In the rows, zero is written as 128.
Rows swapped in pairs by one turn or mirror: which row each one swaps with
loku: [156 146 156 141 121 145 139 124 149 130 147 140 138 163 139 120]
Rade: [155 126  53 125 130 132 125 132 119 130 125 132 136 135 130 115]
Tigi: [120 158  94 136 135 119 148 107 121  90 137 144 142 164 111 115]
gilo: [147 165  74 122 112 164 123 124 127 139 133 140 133 148 136 107]
lari: [120 137  74 129 125 150 114 123 114 129 121 125 146 108 146 127]
vapo: [136 149 111 150 122 164 113 124 114 154 139 112 119 123 119 140]
sovof: [132 126 118 137 126 135 144 168 126 147 130 105 174 149 149 116]
Fubek: [110 151  90 142 137 157 138 123 137 114 165 135 123 156 109 113]
bila: [152 156  88 119 110 133 133 103 112 131 130 156 160 151 145 115]
mam: [116 133 143 122 131 139 139 150 126 129  99 109 113 147 108 110]
kile: [122 136 162 132 130 145 112 124 126 139 127 120 121 132 117 118]
fovil: [153 140 152 107 141 134 158 124 116 122 128 134 132 164 118 102]
bazer: [114 112 117 152 135 144 145 119 134 125 157 134 154 123  98 115]
murim: [165 128 135 149 121 143 131 129 131 130 121 131 127 177 102 136]
datu: [154 131 114 140 132 131 164 130 125 118 141 139 165 155  87 141]
dube: [176 141 138 143 124 146 143 143 128 127 119 136 110 145 136 108]
befot: [135 173  94 137 106 128 147 116 125 110 117 119 143 170 139 110]
gud: [105 115  71 131 133 122 150 133 120 128 152 124 141 161 103 114]
Ninok: [131 172 107 138 123 112 144 130 138 116 135 141 131 156 159 114]
satiz: [151 131 135 138 106 130 160 157 125 127 135 123 150 132 161 119]
Kagap: [137  89 127 128 137 132 129 144 134 151 110 114 129 135 117 137]
Taf: [116 165 121 131 124 146 121 146 110 136 148 133 114 172 151 134]
Rogot: [172 101 134 137 121 121 149 133 121 121 124 138 158 145 134 128]
Dizam: [166 129 106 110 130 127  86 116 130 126 123 125 138 142 134 122]
gipu: [ 84 118  99 128 130 134 121 114 101 131 134 125 142 152 108 120]
lafum: [158 129  52 125 127 140 128 132 134 135 127 124 135 134 123 128]
Dako: [ 92 128  88 112 136 140 151 146 109 137 127 133 141 121 127 119]
kimul: [132 108 129 130 121 147 123 138 110 145 126  86 149 131 150 115]
bep: [ 98 121  91 118 144 135 129 156 133 126 101 127 150 137 129 125]
rusik: [137 126  97 104 127 119 128 167 121 134 120 129 166 162 115 142]
Kuno: [125 108 141 142 129 133 136 162 141 133 130 105 148 132 106 111]
puge: [105 156  87 142 139 149 127 127 131 113 162 137 133 164 112  98]
dineg: [134 158 136 121 145 127 144 148 115 149 111 128 112 164 126 104]
Dun: [120 108 128 129 146 142 117 123 120 104 164 149 139 162 131 122]
buk: [144 120 136 136 124 146 122 144 136 164 159 133 140 118 112 132]
farip: [173 142  98 145 122 148 131  97 129 134 112 131 119 134 121 122]

farip swaps with bazer
sovof swaps with dineg
bep swaps with Ninok

Rows swapped in pairs by one turn or mirror: which row each one swaps with
Nolos: [167 144 155 116 102 128 109 124 123 125 145 153 128 140 103 145]
Sev: [111 131 145 125 103 166 119 127 112 131 110 167 148 108 145 132]
getaf: [103 153 122 121 101  81 139 116 106 119 121 122 123 126 146 135]
pozuk: [122 145 128 132 147 134 136 122 144 128 151 111 115 143 138 121]
lavib: [167 109 132 138 130 156 134 105 107 110 130 130 131 126 124 123]
mosog: [109 150 126 106 114  96 154 121 103 129 114 123 109 137 147 143]
Fotol: [112 123 128 121 103 160 127 126 115 109 101 169 133 102 131 141]
Did: [117 121 140 111  94 164 123 116 106 114 110 173 132 109 136 137]
dob: [111 155 129 104 101  89 150 126 106 118 126 123 113 130 150 131]
mek: [114 124 141 125  98 154 123 127 112 116 103 171 154 106 130 130]
gidos: [147 132 164 127 122 138  99 136 139 122 143 149 146 146 112 136]
soboz: [119 149 124 111 101  86 146 126 115 108 106 121 112 137 141 131]
tagup: [112 147 119 111 105  90 161 116 114 119 111 123 119 129 149 138]
lezif: [135 133 155 122 117  94 109 102 116 110 146 110 140 157 143 150]
riz: [115 126 133 138 112 165 126 123 115 120 105 162 140  96 130 141]
Vot: [114 149 124 107 114  92 156 119 101 109 118 126 108 142 137 129]
fedus: [138 146 163 128 109 133  92 132 141 128 145 153 131 140 113 143]
zemus: [126 145 127 137 141 133 133 123 141 126 160 111 121 145 142 120]
Bifi: [170 108 132 136 124 153 135 111 105 105 130 129 135 125 122 126]
forov: [111 162 122 120  95  92 146 116 111 118 112 120 127 141 153 137]
goz: [122 128 152 101 127 119  96 107 114 113 154 115 149 148 147 142]
nir: [123 148 132 135 149 137 129 122 146 126 151 117 118 140 145 122]
Pev: [168 111 133 142 125 157 133 105 110 114 140 131 136 126 127 122]
Lek: [128 160 124 124  96  93 145 128  95 123 115 121 123 139 157 132]
Gov: [124 120 137 135 105 143 109 101 121 107 117 180 133  97 139 136]
Tora: [119 148 128 126 108  73 138 104 125 116 129 136 117 122 154 131]
bar: [141 139 134 120 111 100  99  97 122 100 139 109 137 156 142 144]
Rudu: [119 145 114 129 114  88 156 120 108 125 113 120 122 138 151 137]
mez: [111 117 143 111 103 161 120 114 125 114  95 163 136 108 133 136]
Rir: [118 146 129 130 142 135 137 122 150 131 152 112 119 146 141 129]
tuvi: [107 126 143 112 112 168 130 110 111 113 109 168 129 108 122 135]
vilop: [115 120 133 127  93 150 117 111 111 122 108 177 140 106 126 139]
Lokag: [149 137 157 121 118 115 107 100 116 110 140 102 145 158 139 148]
veze: [146 122 158 116 112 103 102  98 103 113 138 114 149 149 144 143]
tove: [175 113 135 140 130 150 135 104 107 109 131 133 131 129 129 121]
bude: [118 121 138 115 112 162 125 128  99 116 103 165 126 103 125 143]
Zezav: [146 127 168 131 112 139  98 125 135 121 141 158 142 131 107 147]
boved: [146 126 161 121 111 132  97 119 148 127 137 156 150 125 110 131]

Vot swaps with tuvi
Gov swaps with Tora
boved swaps with bar
Pev swaps with zemus

Rows swapped in pairs by one turn or mirror: which row each one swaps with
Kiso: [148 153 135 144 124 173 125 146 126 119 124 137 126 137 127 148]
fuf: [144 134 115 109 135 129 119 157 154 108 133 130 117 128 159 114]
lopif: [124 125 138 128 100 144 145 107  83 114 137 121 135 112 121 100]
Mune: [127 119 140 106 118 127  98 128 115  93 137 111  99 120 137  79]
sof: [147 154 134 115 116 130 104 161  98 107 128 132 110 150 130 142]
rire: [136 126 148 114 124 136 141 144  83 125 172 121 149 118 118 119]
kek: [124 148 122  81 107 135 146 147 131 117 124 124 117 143 125 115]
bof: [114 143 136  88 137 134 128 131  90 114 154 129 136 102 130  81]
zofe: [151 135 161 135 120 168 138 149 129 103 116 124 112 134 120 132]
Lig: [113 176 135 130 104 131 133 127  94 107 136 129 125 122 115 107]
kilol: [120 146 127 139 155 153 111 107 111 112 141 122 154 133 147  87]
Gizub: [106 123 132 111 113 131 144 121 113 125 135 133 134 109 139  75]
Kipa: [132 141 137 108 136 135 110 152 161 108 145 140 124 107 130 113]
lomut: [119 162 135 127 172 132 116 165  91 103 135 130 139 118 138 111]
Durim: [133 122 154 101  93 152 134 140 138 111 143 117 100 123 130 108]
Dafuz: [ 98 114 114 129 150 129 112 127 134 104 124 116 142 107 145 100]
niluz: [139 120 137 131 130 167 129 178 124 106 127 108 126 129 125 152]
Sir: [117 122 104 120 101 143 108 128  85 109 149 129 117 120 110 110]
luko: [106 126 129 102 127 160 145 134 159 108 149 128 134 126 137 106]
tovu: [ 94 143 132 131 121 145 119 114 101 108 151 114 134 132 147 159]
pivu: [106 118 129 143 170 162 103 139  90 115 134 127 114 104 134 106]
gurab: [127 140 160 126 163 141 122 140 124 102  95 110 125 129 146 145]
lenug: [133 114 151 110 108 131 132 139 121 111 142 118  85 115 121 127]
lefed: [103  93 149 122 135 124 115 142 148 106 133 116 122 118 143 114]
fipa: [120 107 119 134 117 168 136 149 114 124 120 122 123 167 134 128]
zupag: [133 115 137 131 137 163 135 140 124  96 130 118 153 137 144 161]
Lidi: [ 81 137 140  97 153 167 119 148 117 106 158 126 132 140 121 111]
sozur: [133 128 115 122 160 160 101 142 125 103 112 122 101 155 150 113]
Raz: [ 85 106 136 118 153 151 114 152 120  98 115 121 115 132 155  92]
sav: [ 91 173 143 107 129 139 129 145 122 127 146 124 121 109 150  99]
lumu: [147 121 131 125 155 163 106 151 124 107 116 115 124 142 170 132]
Gorar: [145 122 133 132 142 163 126 150  74 124 128 111  94 140 151 119]
Susi: [115 151 138 110 122 106 110 119  89  93 148 109 129 118 135  99]
ripu: [127 157 127 102 130 145  91 126  80 110 126 111 151 130 152 132]
pado: [122 159 152 118 127 152 102 156  83  94 122 119 151 140 129 143]
togul: [103 160 163  92 134 163 129 135  96 130 142 115 124 105 128  99]
vugu: [134 111 138 132 149 148 123 141  73 109 108 129 160 133 140 123]
Diz: [125 116 120 116 173 146 119 145  89 111 132 123 152 121 149  89]
rine: [131 149 136 131 142 158 120 112  63 111 122 123 145 124 144 122]
Bobo: [106 106 133 124  92 142 136 144  86 107 123 117 113 137 141 139]
gep: [116 163 160 124 148 139 114 146 135 118 125 130  89 121 139  98]
Bim: [118 107 125 130 114 163 152 150  89 123 127 121 138 133 105 128]
Pusu: [117 156 141 127 162 158 140 149  65 120 135 115 123 140 138 101]
surol: [113 141 118 123 118 150 119 140 165 104 132 110 115 117 144 111]

bof swaps with rine
lomut swaps with Lig
Durim swaps with lumu
Lidi swaps with tovu

Rows swapped in pairs by one turn or mirror: which row each one swaps with
Famev: [113 134 129 154 147 127 124 111 163 118 153  78 111 140 103 158 129 160
 115 106 127 129  71]
kob: [116 148 108 166 152 121  95 142 147 147 103 110 131 143 128 151 141 156
 143 105  98 143  85]
lafek: [104 146 109 162 154 122  84 134 151 147 103 110 139 141 138 165 145 157
 141 112  94 136  84]
buvik: [ 95 150 109 116 137 102 143 140 127 100 122  91 116 151 123 158 133 123
 134 108 139 131  71]
zon: [129 136 103 145 128  97 125 134 118 166 147 128 132 130 136 125 124 107
  94  90 126 110  87]
nenop: [103 122 101 145 140 103 121 107 129 144 171 116 137 123 142 151 128 108
  87  84 131 106  91]
ril: [ 83 156 120 109 140  95 142 130 131 111 121  94 116 161 129 159 124 125
 124 111 137 128  78]
nari: [134 121 131 147 151 124 129 117 157 125 150  76 116 138 115 148 125 164
 111 107 124 134  70]
fabe: [104 136  92 127 168 126 107 137 165 162 145  95 126 129 110 172 138 136
 149  99 129 107  55]
Vak: [ 75 131 138 153 132 115 111 115 145 131 118 122 129 132 172 138 155 107
 110 123 117  98 109]
Mimed: [119 136 112 151 141 116  96 135 149 157  99 109 156 138 129 153 139 147
 148 116  98 144  87]
zepa: [124 127 115 134 134 141 126 118 156 166 128 128 157 147 166 142 154  92
 105 115  99 116  69]
tuf: [110 159 112 160 148 115  97 144 153 146 103 112 153 148 134 147 148 149
 144 111  93 142  84]
goduv: [ 95 142 119 112 127  99 147 137 127 109 121  97 113 157 128 149 122 120
 130 115 144 125  66]
veru: [118 126 127 144 160 133 140 106 156 111 155  84 121 134 108 160 122 158
 112 109 124 124  80]
bal: [ 81 127 140 149 142 131 123 116 150 128 128 118 134 118 167 147 154  99
  97 129 119  98 106]
vib: [117 128 134 156 163 118 135 102 161 112 150  85 120 137 115 165 136 160
 106 101 126 120  65]
Tez: [114 126 116 138 143 101 119 117 124 162 171 125 132 122 125 134 131 109
  94  83 131 104  98]
Furo: [101 128  88 122 162 125 106 128 166 151 150  99 119 131 110 175 131 133
 141 102 136  93  68]
tiliz: [110 120 123 145 138 103 135 111 131 136 156 130 114 138 121 139 144 119
 109 118  95  65  82]
Tene: [115 121 142 144 158 138 127 151 173 126  98 107 108 156 122 127 149 139
 144 109 127 117  66]
piro: [125 130 107 147 151 104 110 113 122 156 173 113 119 131 142 136 139 107
  88  85 127 102  88]
takil: [117 127 130 151 157 134 128 112 167 121 154  73 116 130 116 160 130 159
 118 110 123 131  75]
lebof: [ 85 133 128 130 177 122  94 140 143 132 139 104 164 171 117 140 136 102
 122  94 129 142  97]
gisop: [ 93 135 141 136 132 121 132 125 139 138 103 123 129 122 176 141 161 104
 104 121 116 115 105]
Fovap: [110 136  91 131 165 128  99 136 162 158 150  99 126 130 107 173 131 136
 138  95 134  97  66]
senov: [116 130  92 119 167 124 105 138 163 160 148  96 134 130 111 171 126 128
 147 102 132 101  62]
vuza: [ 99 152 104 117 134  97 145 138 129 107 125  90 119 164 121 152 133 121
 135 114 136 131  76]
sarer: [ 89 126 135 143 130 136 125 124 133 126 110 119 133 130 173 147 150  99
  99 132 119 119 107]
Peluv: [113 136 109 152 136  91 112 126 119 153 173 117 133 136 127 133 132 111
  92  87 130 107  91]
ribe: [ 78 130 123 141 177 129  85 139 143 130 141 112 170 160 121 149 148  97
 127  96 131 129  84]
kubim: [120 155 115 154 152 120  94 145 151 153 102 111 155 141 126 148 142 144
 150 109 100 142  91]
pabid: [ 82 132 118 141 171 135  93 131 152 120 144 109 165 174 118 146 148 104
 132  95 131 136  95]
sov: [115 146 111 159 152 129  92 143 147 147  99 104 143 142 122 156 147 146
 139 116  97 152  82]
Zib: [ 82 134 121 142 167 132  89 138 149 118 141 107 165 164 116 141 145 106
 136  90 134 139  90]
Dunoz: [ 92 126 129 140 133 106 135  98 139 129 148 123 111 134 126 139 141 114
 104 122 100  67  83]
voz: [ 97 157 116 110 132 101 150 142 130 114 116  95 109 154 127 156 125 111
 135 112 129 121  73]
Teb: [129 131 110 133 140 133 120 123 142 170 124 127 157 142 151 129 149  85
  99 110  97 126  70]
dok: [127 130 114 135 127 132 131 119 154 164 118 128 163 146 153 136 158  90
 107 118 102 117  65]
rapa: [131 124 118 136 136 135 119 117 151 165 128 123 165 139 148 138 152  82
 104 116  96 120  77]
Sadi: [118 128 144 147 162 129 125 154 174 120  94 111 112 159 135 132 148 133
 141 109 129 102  63]
meto: [ 83 135 131 139 176 139  94 134 155 129 147 110 159 164 115 144 139  92
 127  86 125 127  91]
nusa: [115 129 104 152 143 107 113 131 121 157 164 127 135 122 136 136 134 104
  91  83 124  96  96]
Tasis: [ 79 121 125 145 168 131  87 137 151 131 145 105 163 168 107 140 144  96
 129  96 128 122  92]
tigo: [123 130 142 146 152 138 123 158 174 126  93 102 112 151 132 131 151 134
 137 117 127 112  68]
Fug: [107 134  85 134 161 131 101 132 165 153 136 102 127 133 114 179 130 131
 148 100 132  89  65]
vezen: [105 133 124 146 129  98 140  99 136 126 141 129 113 139 121 146 140 114
 105 114 101  71  77]
pupur: [104 128 130 140 131 111 136 100 139 131 149 127 106 141 123 147 137 118
 114 123 103  64  79]
div: [102 124 131 139 124 128 113 118 139 137 110 118 118 131 177 133 149 104
 114 132 111 110 112]
tuku: [ 96 128 135 141 118 128 132 131 142 132 115 114 128 120 176 136 148 102
 100 125 119 102 105]
ved: [ 96 150 106 115 128 104 149 139 131 115 111  90 113 161 127 159 134 114
 124 113 134 127  61]
mev: [138 134 118 138 143 140 117 127 148 170 128 128 157 149 152 136 155  88
 104 113  98 119  68]
libo: [108 121 120 145 138 107 137  99 135 129 151 131 126 138 111 143 146 115
 107 117 101  64  78]
Bekap: [126 125 133 146 158 130 119 162 171 129  95 107 116 160 133 124 159 128
 137 111 128 119  65]
nukir: [120 140 135 146 162 130 138 106 160 112 149  86 116 133 111 163 127 157
 114 102 133 118  76]
duzaz: [131 123 103 134 145 107 124 125 114 159 157 112 128 125 139 130 126 104
  86  94 135 120  85]
dek: [102 119 132 151 127 109 126 135 132 128 105 120 138 129 171 125 152 101
 106 121 107 121 106]
lep: [134 122 136 152 156 133 127 159 174 126 101  96 120 157 127 126 147 129
 138 115 131 110  63]

ril swaps with lebof
zon swaps with bal
Famev swaps with sov
mev swaps with pupur
Tez swaps with gisop
tuku swaps with nusa
div swaps with piro

